In the rows, 128 means zero.
Each named turn below is shown by a few rows before and after it. Which turns, in which order, take the first row of each later pair to the second? The first pair is answered.
turn Gul:
[110 114 197 154 168 162 118 155 125 163 141 135 177 145 156 160 151 150
 137 151 107 119 134] => [101  95 189 141 129 158 120 128 123 171 145 135 105 152  95 190 118 156
 143 148 124 116 136]
[149 149 119 131 128 120 130 124 110  93 159 151 124 121 115 118  86  94
  94 111 138 142 128] => [149 155 134 141 140 125 135 133 103  84 158 141 145 127 142 115  99  99
  94 110 136 143 121]
[128 105 167  98 141 142 131 108 116 177 167 111  98 142  87 143 109 130
 111 124 118 130 102] => [137 118 137  87 147 124 113 115 134 183 159 151 136 107  80 118 118 104
 104 120 100 128 119]
[ 82 126 100 138 150 126 123 111 143 137 129 176  88 123 130 151 121 139
 142 159 133 152 152] => [ 90 136  99 143 162 123 114 121 141 131 128 183 123 112 157 134 134 133
 139 159 124 154 151]
turn godos:
[106 133 129 109 132 123 113 117 142 129 118 136  99 148 128 150 123 149
 158 154 144 138 145] => [114 146 123 120 138 121 118 123 123  95 139 146 102 145 133 148 108 135
 133 141 152 153 141]
[208 143 124 110 112 130 126 142 171 132  94  97 148  87 109  71 135  67
 116  98 117 118 123] => [206 142 124 107 112 128 126 141 176 140  91  93 147  87 108  71 140  67
 117 100 116 116 126]
[111 106 155 134 102 146 145 114 111 124 147  94  75 153 116 161 104 143
 123 119 142 119 109] => [106 102 151 131 102 144 137 113 124 138 140 103  70 150 104 164 106 148
 131 126 143 116 115]
turn nesav:
[146 126 113 152  67 155 141  85 134 166 138 133  84  82  85 138 134 106
 119 103 133  83 139] => [159 120 118 158  57 154 145  86 144 168 121 100  83  97 101 130 162 121
 140 114 128  88 143]
[123 138 146 166 161 133 137 140  84  59 151  99 116 170 183 142 112 145
 126 144 169 165 118] => [118 145 143 165 171 131 136 142  78  56 162 119 117 161 176 144  96 133
 110 131 171 164 112]
[ 97 119 174 161 188 134 107 161 122  94 115 143 140 133 183 133 142 162
 141 167 165 135 117] => [111 133 166 160 189 135 116 163 111  82 119 141 166 127 189 115 139 149
 122 153 153 136 110]
[184 156 105 141 136 113 126 127 121  95 116 136 163 122 122  96 137  93
 107 115 117 139 133] => [138 147 109 136 146 114  99 114 122 119 131 190 111 125  85 140 110  91
 114 124 148 125 132]
Now pairs of rows:
(two turns a pair)
[110 143 142 140 118 122 165 129 137 118 127 116 125 128 105  90  72  93
 102  84  74 102  60] => [ 87 145 120 134 146 103 123 135 172 149 110 168 132 105  99  89  94  86
 129 102  75  92  86] : nesav then Gul
[128 136  82 132 130 111  86 130 139 105 144 170 121  93  93 102 123 105
 122 141 146 149 150] => [102 128 122 134 150 134 110 131 104  99 174 162 105 120 106 134  96 124
 103 136 165 139 111] : godos then nesav
[ 90 129 138 117 145 131 135 125 110  97 136 137 110 141 142 152 117 128
 136 145 146 134 126] => [ 89 117 145 109 145 132 128 125 123 114 124 133 111 146 139 157 128 137
 151 151 143 124 128] : godos then godos
[107  71 163 119 143 144 112 129 158 195 110  95 149 121 159 129 164 145
 153 135 113  93 139] => [131 124 114 151 157 124 124 138  95  85 182 156 140  96 139 117  86  82
  77  98 156 143 138] : godos then godos
[119 136 110 117 129 133 130 131 132 127 117 153 140 105 123 131 131 105
 127 128 103 122 136] => [116 145 109 125 134 131 132 133 117 107 134 152 129 112 128 139 119 100
 119 130 117 132 130] : nesav then godos
[147 139 112 123 110 145 174 109 128 120 135 112 124 107 114 123  81 114
 105 105  99 125 115] => [144 126 128 116 122 147 170 114 146 153 111  97 155 109 134 113 115 130
 128 119  80 110 117] : Gul then godos
[149 159  86 138 107 121 134 124 118 158 136 136 150  85  91 125 113 102
  90 139  97 150 148] => [155 149 130 149 108 147 169 130  92 144 140  72 154 123 136 132 118 126
  84 133 101 150 115] : godos then Gul
[114 121 108 134 126 141 103 120 176 136  87 173 137 124 136 150 152 126
 141 173 124 147 129] => [110 113 129 144 119 148 118 116 161 131  89 146 111 146 143 168 149 142
 148 175 142 147 111] : Gul then Gul
[147 132 117 132 133 122 122 131 139 116 120 124 164 131 162  94 124 132
 129 111 126 142 134] => [136 108 140 131 124 134 126 126 141 134 118  97 128 154 160 118 130 163
 149 123 133 133 129] : godos then Gul
[119 136  94 161 151 113  81 147 120 114 133 183 130 120 138 139 117 122
 126 134 155 140 148] => [121 124 107 167 141 115  83 151 125 119 113 142 107 146 154 148 146 149
 157 155 161 148 155] : nesav then Gul
[155 131 123 123 132 105 132 118 142 127  93 126 153 154 200 145 152 129
 141 149 118 111 122] => [155 153  85 126 133  86 118 115 135  99 113 172 130 136 174 146 123 107
 120 144 137 130 136] : godos then godos
[109 126 168 118 156 131 124 121 156 178 115 118 146 111 125 118 153 178
 143 147 136 127 130] => [113 149 150 133 186 116 109 134 144 141 138 154 160 104 145 109 146 157
 128 149 152 145 134] : godos then Gul
[141 148 102 116 105 112 102 152 120 126 153 150 130 120 127  96 144 132
 125 118 122 157 158] => [128 144 125 127 135 122 100 160 109 124 153 146 142 134 160 101 160 139
 129 129 125 156 145] : nesav then Gul
[174 138  96 113  91 113 142 124  94 112 111  97 121 118 118 155 109 134
  90 113 128 116 122] => [165 134 106 103  97 120 144 125  96 131 117 107 135 115 111 159 100 131
  80 106 120 104 111] : godos then nesav
[164 114 103 141  81 115 139 123 123  95 124  97  88 140  99 122 121 106
 119 135 133 156 153] => [162 124 116 139  93 127 155 125 104  90 147 108 111 129 101 117  99  95
  83 110 128 147 126] : godos then nesav
[102  83 186 118 100 131 137  89 115 192 155 170  76 112  74 176 126 133
 127 106 156 104 136] => [115 104 212 145 169 139 139 131 106 169 154 158 194 104 186 129 182 135
 122 112 135 114 122] : Gul then Gul
[186 128  99 138  82 118 150 118 136  88 102  68 155 133 130 103 149 126
 142 115  97 152 153] => [153 147 117 147 140 132 154 130  94  72 149 127 195 112 154 107 115  98
  94  88 110 139 109] : nesav then Gul
[168 116  78 121  46 118 114 125 168 136  64  89 129 141  94 108 192 162
 140 192 130 148 186] => [183 158  66 152  93 111 115 154 130  67  98 116 182 130 159  82 185 135
  98 180 146 182 176] : godos then Gul
[114 135 129 175 103 133 148 119  84  54 170 102  46 130  79 204  59 106
 118 153 146 124 145] => [137 167 125 192 182 118 128 171  96  43 160 134 198  84 184 126 121  78
 106 150 103 130 146] : Gul then Gul
[102 121 128 151 143 107 107 137 115 107 120 115  32 166 138 187 120 173
 169 174 176 127 143] => [164 143 121 167 131 108 143 158  98  54 123  61  91 167 186 137 135 160
 142 160 154 159 138] : godos then nesav
[127 114 132  74  73 136 153 114 109 146 140 116 138  94  84 102 111 118
 103 103 106 114 100] => [116 121 123  87  76 128 145 108  97 132 152 134 101 100  73 125  95 118
 101 108 134 125 107] : nesav then godos
